Each row has a name. Each piece below is followed by the name of the row it came from, unless a question asks for something else. Each question is about the rows just above it. Places in a row count from 1.

Columns, left to right: Y M R P
[ 93 150 120  92]  L
[ 93 164 165  92]  A
[ 93 164 120  92]  N
The row with [ 93 164 120  92] is => N
[164] with -1 step of 1 on every entry: => [163]

Columns, left to right: G C J Q Z
[138 103 126 111 125]  E
[120 144 155 108 114]  F
[147 153 144  95 110]  D
[118 136 141 129 116]  B
[120  99  91  94 158]  T
[143 143 147  96 114]  U
[132 129 135  82 109]  W
[115 113 121 149 103]  S
Move every entry of [120  99  91] by -1 step of 1. => [119  98  90]
Where in the named rows is [149]? => S, 4

Columns, left to right: nis kot telu sazun
[127 113 127 133] : V
[121 132 126 118] : H
[ 92 131 118 121] : K
[ 93 134 130 127] : X
[127] with +1 step of 1 on every entry: => [128]
Put [ 92 118 121 131] back in order: which row is it? => K
[127 113] with -1 step of 1 on every entry: => [126 112]
[93] is at row and place => X, 1
Count of [127] in V: => 2
Move every entry of [118] by -1 step of 1. => [117]

Columns, left to right: bobon velel Kifem runu
[112 124 110 145] -> Mufe
[126 124 141 136] -> fetod
[107 135 161 102] -> Reso
[114 124 149 106] -> seb
[126 135 141 124] -> Nezek
[122 136 125 125] -> gike
[107 139 115 120] -> Noku
[139 151 134  87] -> vuv
[117 131 119 138] -> lebid
[166 103 111 101] -> lapig
Which column holds [126 107 114 126 122 107 139 117 166] top down? => bobon
[141 161 149] is in which column, read top down? => Kifem
Put [134  87 139 151] back in order: which row is it? => vuv
Which row holds these entries in another order? [136 126 124 141] => fetod

Columns, left to right: gilal vatof fosi lepo zosiv lebis led Bonal
[147 143 110 124 108 105 139 132] -> lage
[135 154 111 124 105 104 152 128] -> gem
[107 109 112 119 109 110 115 114] -> sanok
[121 152 110 123 102 101 156 121] -> Lin
[111 161 120 125 109 113 164 123] -> Vudes
[149 106 125 126 129 127  99 131] -> tuz
[104 147 143 132 135 144 144 127] -> lev
[117  95 140 130 141 145  92 123] -> fidig
[105 139] with +1 step of 1 on every entry: => [106 140]
Where in the named rows is [161]? => Vudes, 2

Columns, left to right: buni Gole molu gam
[122 154 135 125] : sapo
[ 98 119 108 125] : Ter
[106 161 128 126] : Ruvop
[127 158 135 112] : lik
[136 128 142  98] : Gazez
[127  92 140 132] : keba
[142 110 152 124] : tul
[143 121 136 129] : virup
[138 144 130 160] : baz
Shift each entry of [98] by -1 times 1: => [97]
[135 108 128 135 142] is in which column, read top down? => molu
Move every entry of [122] by +1 step of 1. => [123]
Which column holds [126 112  98 132 124 129] top down? => gam

Columns, left to right: melag Bilik kaved lebos
[ 83 149 111 128] : guvon
[ 83 142  99 138] : venov
[ 99 137 142  83] : komos
Put [138  83 142  99] back in order: which row is it? => venov
Count of [83] in guvon: => 1

Columns, left to right: fuzuz dek tefi gunaz paz Bezif
[132 129 125 103 131 133] = lar
[115 125 121 169 142 140] = pepir
[145 140 143 122 138 124] = puva
[132 129 125 120 120 126] = nisug
[130 132 130 137 136 135] = doz
[102 112 101 132 115 124] = dedi
[145 140 143 122 127 136] = vimes
Count of [124] in nisug: => 0
Move every entry of [140 143] by +1 step of 1. => [141 144]
Which column holds this, read top down? [137 132] => gunaz
Which row holds these entries in another order? [131 103 129 133 125 132] => lar
Row and place of [121] in the named rows: => pepir, 3
How many times does dedi hold [124]? => 1

Columns, left to right: dekub Sep dasu dut razus vus
[133 118 113 167 140 106] -> gog
[112 137 118 147 118 153] -> rodo
[149 138 112  95 149 152] -> fem
[118 118 147 153 113 137] -> femag
[123 103 111 139 129 102] -> foti
[130 102 139 103 123 111] -> Rele
[155 152 113 109 153 160] -> godo
Put [111 102 139 129 123 103] back in order: which row is it? => foti
Times [118] occurs in femag: => 2
[ 95 153 139] is in which column, read top down? => dut
Which column holds [118 137] top down? => Sep
Which row holds these entries in another order? [137 118 118 147 153 113] => femag
Shift each entry of [149 138] by +1 times 1: => [150 139]

Columns, left to right: Voku nesib kopi lino vudop
[148 130  96 152 129] = goke
[152 130  96 148 130] = saveg
[118 117  97 115 149] = Bariz
Move every entry of [152 130  96] by +1 step of 1. => [153 131  97]
Put [129 152  96 130 148] back in order: which row is it? => goke
Times [117] occurs in Bariz: => 1
Which column holds this, read top down? [152 148] => lino
[152 130  96 148] with +1 step of 1 on every entry: => [153 131  97 149]

Columns, left to right: Luvaz fev Nur Tume posek kapo fuzod Fip gomug
[ 88 117 136 148  95  85 136 140 120] : rivus
[103 120 108 120 120 153 120 103 158] : Ded
[103 129 108 119  84 106 120 115 158] : Vor
[133 159 152 170 127 142 170 135 154] : sabe
[ 88 140 136 148  95 136 136 140 120] : madu
Put [120 140 136  85  95 148 136 117  88] back in order: which row is it? => rivus
Which column holds [103 103 133  88] top down? => Luvaz
Which column holds [120 170] top down? => fuzod
Which column holds this, read top down? [ 85 153 106] => kapo
Row and place of [133] in the named rows: => sabe, 1
[129] is at row and place => Vor, 2
How many times does Ded hold [120]? => 4

Columns, left to right: nud fega Leb tisa
[121  95 121 121] : rem
[122 154 110 109] : Folo
[108 122 110 154] : lis
[107 154 110 122] : tor
Where in the named rows is [108]? => lis, 1
[109] is at row and place => Folo, 4
Put [122 110 154 107] back in order: which row is it? => tor
Where in the named rows is [107]? => tor, 1
How many times does rem hold [121]? => 3
Put [110 108 154 122] back in order: which row is it? => lis

Columns, left to right: nameb fal robat kosu Gub
[126 134  88 110 133] = gotid
[136 114 151 138 130] = mapak
[148 139 169 146 143] = fum
[128 131 120 123 128] = Vit
[131 123 160 139 124] = vafu
[ 88 110 126 135 133] = Deluv
[146 115 115 115 146] = nezag
[111 138 111 125 144] = fen
[134] is at row and place => gotid, 2
[133 126 134  88 110] is which row reordered? => gotid
Count of [115] in nezag: => 3
Move every entry of [126 134] by -1 step of 1. => [125 133]
Count of [111] in fen: => 2

Columns, left to right: fuzum ziru resim dide gumiv vumid bogi gesu
[118 104 124 124 160 131 115 119]  Tur
[160 131 119 104 118 124 124 114]  teko
[104 138 129 129 141 134 119 140]  vuni
Which column holds this, read top down? [131 124] => vumid
Put [104 115 118 119 124 124 131 160] back in order: which row is it? => Tur
Move every entry of [141] by -1 step of 1. => [140]

Columns, left to right: dov lud vave Gidu sutop gepe mezor zini Luv kavez
[105 127 103 154  96 127 140 158 135 133] = dasub
[101 150  93 142  89 156 125 147 126 151] = fet
[ 86 157 157 157 121 157 121 136 121 146] = Kat
[156  88 142 125 147 101 150 151 126  93] = vuf
Put [147 150 101 156  93 126 125 151  89 142] back in order: which row is it? => fet
Row and place of [140] in the named rows: => dasub, 7
How many times does Kat hold [157]? => 4
[135 126 121] is in which column, read top down? => Luv
Which column holds [147 136 151] top down? => zini
How many times does dasub hold [127]? => 2

Columns, left to right: Miba vik Suti tepu gufu pivis rinu pog fadi
[155 115 138 143 132 139 147 133 131] -> Dono
[117 121  94 119 122 120 119  97 123] -> non
[103 148 158 113 124 114 110 127 132] -> guk
[157 117 117 117 117 157 117 157 117] -> gusos
[103 144 104 111 122 115 110 103 125] -> sezi
[103 144 104 111 132 142 148 108 127] -> les
Where do [103 144 104 111 122 115 110 103 125] appear? => sezi
Count of [117] in gusos: => 6
Shift each entry of [ 94 119 122] by -1 times 1: => [ 93 118 121]
Count of [158] in gusos: => 0

Columns, left to right: ruk tubi zubav tis duvek ronav vam pof
[156 145 123  88 145  85 136 145] = febom
[156 118 123  88 123  89 123 125] = bem
[137 142 111 106 143  92 157 135] = pebos
[150 114 131 149  95 157 112 144] = Sopo
[105 143 154  83 169  95  95 168] = ninik
[ 89  88 118 123 157 125 150 123] = res
[104 114 131 149  95 117 112  98] = ditof
Count of [145] in febom: => 3
Put [ 88 156 123  89 125 118 123 123] back in order: which row is it? => bem
Times [123] occurs in bem: => 3

Columns, left to right: niv vituz nofe Kera pirit tiz Mas
[116 142 141 125 124 144 138] -> dutu
[110 143 142 141 141 141 141] -> lazam
[102 138 120 109 174 149 104] -> Kupa
Times [143] occurs in lazam: => 1
Which column holds [141 104] top down? => Mas

Columns, left to right: pezo zofol luk ret gikol Gola pesu
[135 120 124 129 171 101 109] -> nugo
[121 101 135 124 171 129 109] -> lirud
[109 120 119 112 163 131  95] -> gef
[126 104 131 122 170 130 134] -> nevep
[139 101 149 139 169 131 134] -> Lek
[135  99 147 127 170 130 128] -> Rige
[135 114 123 116 166 131  97] -> kiv
[114 109 127 119 168 130 100] -> felu
[125  99 140 126 171 129 115] -> dip
Row and place of [125] in the named rows: => dip, 1
How many times does Lek hold [134]? => 1
[121] is at row and place => lirud, 1
Put [129 171 135 109 101 121 124] back in order: which row is it? => lirud

Columns, left to right: dupo bik num kazo Gorof semaf Vovin pidi
[150 119 106 126 118 121 121 113]  pibu
[127 128 125 137 128 127 128 128]  dok
[115  99 168 103 118  99 126  96]  zaz
[168 115 100 126  96 152  99 103]  Dav
[117 143 139 104 104 152 147 128]  zel
[168 115 100 126  96 118  99 103]  Gasi
[125 139 125 137 128 127 128 134]  tosod
[117 143 120 104 104 126 147 128]  dabe
How many times does dok hold [127]? => 2
Put [ 96  99 100 103 115 118 126 168] back in order: which row is it? => Gasi
Which column holds this, read top down? [147  99 128 147] => Vovin

Columns, left to right: niso gelan pizi golu leron tuzus lape
[142 128 101 118 145 145 124] : Buv
[130 139 130 124 134 144 139] : guz
[119 137 144 131 122 130 138] : kizu
[113 142 172 162 106 111 146] : Kobi
[148 129  97 122 146 141 122] : Nid
[133 145 130 127 135 149 143] : nerol
[121 127 136 122 125 132 131] : Nipu
Where in the named rows is [118]? => Buv, 4
[142 130 119] is in which column, read top down? => niso
Which row holds these entries in another order? [162 106 111 146 113 142 172] => Kobi

Columns, left to right: zug vun Redov dokor
[128 122 112 125] -> lak
[ 95 127 120 124] -> vokov
[112 125 123 128] -> fop
Put [128 123 125 112] back in order: which row is it? => fop
Which column holds [125 124] top down? => dokor

Columns, left to right: pirog biru fozab vib
[115 118 118 119] -> Bafo
[150 120  84  99] -> mobup
[150 117  84 162] -> kapeg
[115 118 118 118] -> vozof
How many times does vozof hold [118]? => 3
Put [118 118 118 115] back in order: which row is it? => vozof

Columns, left to right: nubet Kufu Poger ratom
[124 126 126 127] -> bided
[132 123 129 135] -> sele
[149 135 149 149] -> nul
[128 132 132 125] -> relig
[124 137 126 127] -> tatef
[103 110 122 142] -> zipag
[144 133 117 122] -> ved
[150 134 115 121] -> givi
[128 132 129 135] -> meti
[149 135 127 131] -> Rap
[135 133 129 128] -> mepod
[107 122 123 131] -> viku
[144] is at row and place => ved, 1
Which row holds these entries in another order? [128 129 132 135] => meti
Count of [124] in bided: => 1
Count of [149] in nul: => 3

Columns, left to right: relab rar lufaf pago tevez mok Bedet Kuneg rigov Vikas
[124 157 136 109 150 113 142  97 113 154] = bol
[123 150 128 116 117 122 129 125 131 150] = Deti
[126 114 134 151 146 140 118 140 117 118] = pano
[135 136 134 112 114 148 114 165 152  86] = dadum
[127 135 122 119 117 116 138 110 118 132] = bizut
[131 123 117 122 102 129 135 124 136 122] = nibi
[135 136 134 112 114 112 140 135 130 107] = pob
[141 101 117 161 116 142 120 127 112 115] = vok
[133 121 128 111 101 128 127 157 162 107] = did
[135 136 134 112 114 112 140 135 105 110] = Pokur
[141 101 117 161 116 142 120 127  90 123] = nop
[125 126 114 121 112 130 128 117 135 131] = vizaz
Shift each entry of [112 140 135 130] by +1 times 1: => [113 141 136 131]
[126 135 127 131 135 141 133] is in which column, read top down? => relab
Where in the named rows is [119]? => bizut, 4
Move every entry of [114 112 140 135] by +1 step of 1. => [115 113 141 136]
[111] is at row and place => did, 4
find: [123 150 128 116 117 122 129 125 131 150] => Deti
[132] is at row and place => bizut, 10

Columns, left to right: zez Fovev Bota Ruz Gur fofid vum
[154 144 113  88 150 161 137] = Lige
[151 148 129  95 147 147 141] = niba
[136 144 113  88 161 161 161] = bilas
[ 95 135 135  95 135  95 135] = pufe
How many times does bilas hold [161]? => 3
How many times does pufe hold [135]? => 4
Shift each entry of [154] by +1 times 1: => [155]
[135 135 135  95  95 135  95] is which row reordered? => pufe
[ 95 135  95 135 135 135  95] is which row reordered? => pufe
Move every entry of [144] by +1 step of 1. => [145]
Which column holds [148 144] top down? => Fovev

